Turns in one plane each, and the order they were made in; the first pair answered
turn z_848:
[  7  -4   3  -5 -14  24  -2 -42  -5  -9] => [ -9  -7  14  14 -16  20   9 -37   4  -4]
[ 24  14   5   9 -28  12  15 -30  14   6] => [ 13  15  13  23 -25   6  21 -22  20  13]
[ 30  -1  29   3 -25  -4  22  -2  19  16] => [ 24   4  30   4 -21  -8  23   6  19  22]
turn z_957:
[ 14   4   2   2 -17  25  17 -53   1  12] => [ 33   7  -9 -12 -15  22   8 -45  -5   5]
[ -8 -18 -18   1   1  -1   3 -11  -8 -18] => [-15 -20 -14   6   0  -1   7 -13  -4 -14]
[ -9  -6   5  17  17  -8 -14  -1  -1  11] => [ -8  -6   9  19  13  -7 -10  -5   4  16]
[ 5 22 -8 28 -4 10 -8  4  5  8] => [  9  22 -11  25  -5  10 -11   5   4   7]
turn z_474:
[-22  20  -5  37 -25   7  34 -26  22  26] => [-53 -15  21  32  -7 -18  24  -9  16   0]
[ 23   9 -16  42 -16  16  29  -4  20  -3] => [-11 -24  12  42   2  -6  21  13  17 -30]
[ 46 -22   3 -33 -28  23  -3 -38   2  -6] => [ 37 -20 -11  10 -34  37  11 -41  22 -10]
[  7  -5 -19  10  -4  20   0 -14   1 -13] => [ -4 -17 -11  13   3  13  -3  -6  -1 -24]
Now pairs of rows:
Each pair is two turns apart.
[-40 -26  -8  23  -9  21  14 -33   8 -23] => [-44  -7   9  35  -9  13  27 -17  20   9]
z_957, z_848
[  8 -17 -22  12  -3  14  -4  -7  17 -27] => [ 12 -22  -6 -19   3   0 -16  -4   1 -27]
z_474, z_474
[ -3  40 -24  11  16   7  -1  -1   7  34] => [-41   3   5  13  35 -18 -12  20   2   6]
z_474, z_474
[ 11  -9  16 -19 -18 -13  -8   2   4  -4] => [ 15   0   9  -5 -27   0   3  -7  13   4]
z_474, z_848
[-13   8   4 -19  13 -10  -3   9 -14  17] => [  8  16 -12 -20   1   6  -1  -8 -11  19]
z_474, z_848
[ 20   7  12  14 -16 -18  30   8  33  18] => [  5   7  16   9   3 -34  20  30  22  18]
z_474, z_848
[-14   0  21 -13  19 -29 -14  24  -7   3] => [  2  18  19 -28   7 -18  -8  12 -10  26]
z_957, z_474
[ -3  -3  12  43 -37  39  33 -47  38   7] => [ -4 -31  51  24 -38  15  27 -36  38  -6]
z_474, z_957
[ -8  39  -4 -15  23  -4   2  15   4  28] => [  3  38 -31  10  13  16  11   1  13  16]
z_848, z_474
[ 13  15 -20 -30 -22   7  -3 -32 -15   4] => [  8  17 -37   9 -25  16   7 -29   1  -5]
z_474, z_957
[ 22  -8  22  28 -22   4  10  15  16   5] => [22 10 17 18 -6 -9  0 37  6 20]
z_848, z_848
[ -5  12  -8 -38  -2   9 -12 -18 -28  23] => [-36   2 -21  32  -5  21   9 -14  -1   8]
z_474, z_474
[-44   0   8  -7  23  -7  -7   3 -28  12] => [-20  -2  -5 -30  16   1 -17 -14 -39   2]
z_848, z_848
[-52 -39  13  -1  16 -11  -4  -3  -9 -37] => [-15  -6  14 -61  16 -15 -20   0 -34  -3]
z_848, z_474
[-40 -17   2  43   9  -8  12   9  14 -27] => [ -1  -1  22  37 -27   4  33 -11  33   4]
z_957, z_957
[-15  -3   6  22  -3   4  16  -6   0   6] => [-12 -10  17  15  -4  -3  17  -4   0   2]
z_957, z_474
[ -4  18  -4  17  -5  27  12 -12  10  11] => [-12   3  16  22  -8  16  15  -9  16   4]
z_474, z_957
[ 18 -10  -7 -16  -2  -9 -24   3   5  -8] => [ 19  -2 -17 -14  -2  -5 -26   1   2  -4]
z_957, z_474
[-10   1   0  25 -21   7   7 -13  24  18] => [-17 -19  27 -16  -7 -17 -13  -3   3   6]
z_474, z_474
[-14  12 -54 -15  24  18 -12 -26 -32  -3] => [-25 -11 -37  12   5  31   6 -50 -13 -18]
z_848, z_848
[ -8  -8  -5   9  24 -23 -17  43  -3 -15] => [-22 -14  -7  11  26 -19 -17  33  -7 -19]
z_848, z_957
[-18 -20  35  22  -4  -5  20  10  10  -9] => [  5 -17  48  -5 -14  -7  16   5   8   0]
z_957, z_474
[-12  -4  -4 -17  36 -30 -10  24 -29 -12] => [ 32   3 -24 -38   8  -1  -5 -17 -29 -10]
z_474, z_848
[-26  12  15  24 -13   8  21 -16  12  24] => [-38  12  25   2  10 -15   5  11  -4  24]
z_474, z_848
[ -7  -5  -8  10  -2  14   6 -30 -12  -2] => [-23 -15   9   8   6   1   4 -18 -16  -4]
z_848, z_474
[ -3 -15   6   4   3  -9 -14  14 -18 -26] => [-15 -13  11  12   5 -12  -9  18 -16 -17]
z_957, z_848
[ 13  16 -11  16 -26  -2  17 -25  17   3] => [-18 -19  22   0  -7 -30   4  -7   5 -24]
z_474, z_474
[ 12  11   3 -38   8  -1 -14   4 -25  13] => [ 23  19 -21  -4 -14  26   5 -18  -5  15]
z_474, z_848
[-28  -8  -2  36 -24   4  27  15   9  19] => [-10  20 -23   3  -1  -9   5  39 -14  34]
z_848, z_848
[-31 -16  -4  -7   6  -9 -19   8   6 -35] => [-21 -11  16 -39  -1 -11 -21   0  -2 -15]
z_957, z_474
[  5  -8   3 -18  11 -20 -20  -7   4  -3] => [ 13   4 -15 -13  10 -11 -22  -9   2   1]
z_474, z_957
[ 33 -16 -27  21  -6  20  -9  -6   3 -58] => [ 14 -31 -11   3   8   6 -22   4 -10 -68]
z_957, z_474
[ -8 -12   3  18 -19   8   5 -22   7  -7] => [ -8  -5   9  24 -19   3   8 -12  12   5]
z_957, z_848
[ 14  23  -3 -31  15   9   5  25  16  10] => [ 27   4  -6 -33  -2  24   8  -4  21 -10]
z_848, z_848
[-25   1  13 -21  -8  14   7 -31  -5  10] => [-35   5  17 -14  -1   7  10 -18  -1  18]
z_848, z_848
[ -1  19   4  -5  -8  -5 -14  28  -7  -6] => [ 12  23 -12  -1 -17   8 -11  16  -5  -9]
z_848, z_474
[ -1  -2  12 -10  -9  -4 -12  -3   8  -2] => [  3   7   3   2 -12   3  -8  -7  14   1]
z_474, z_474
[ 24  -1   8 -36  -4  -7  -1  10  -9  -6] => [ 14   6 -15  24 -13  15  22   4  19  -6]
z_474, z_474
[-19 -12 -11  49 -12  19  26 -18  11 -12] => [ -7 -30  29 -41   6 -16  -9  -9 -29 -14]
z_474, z_474
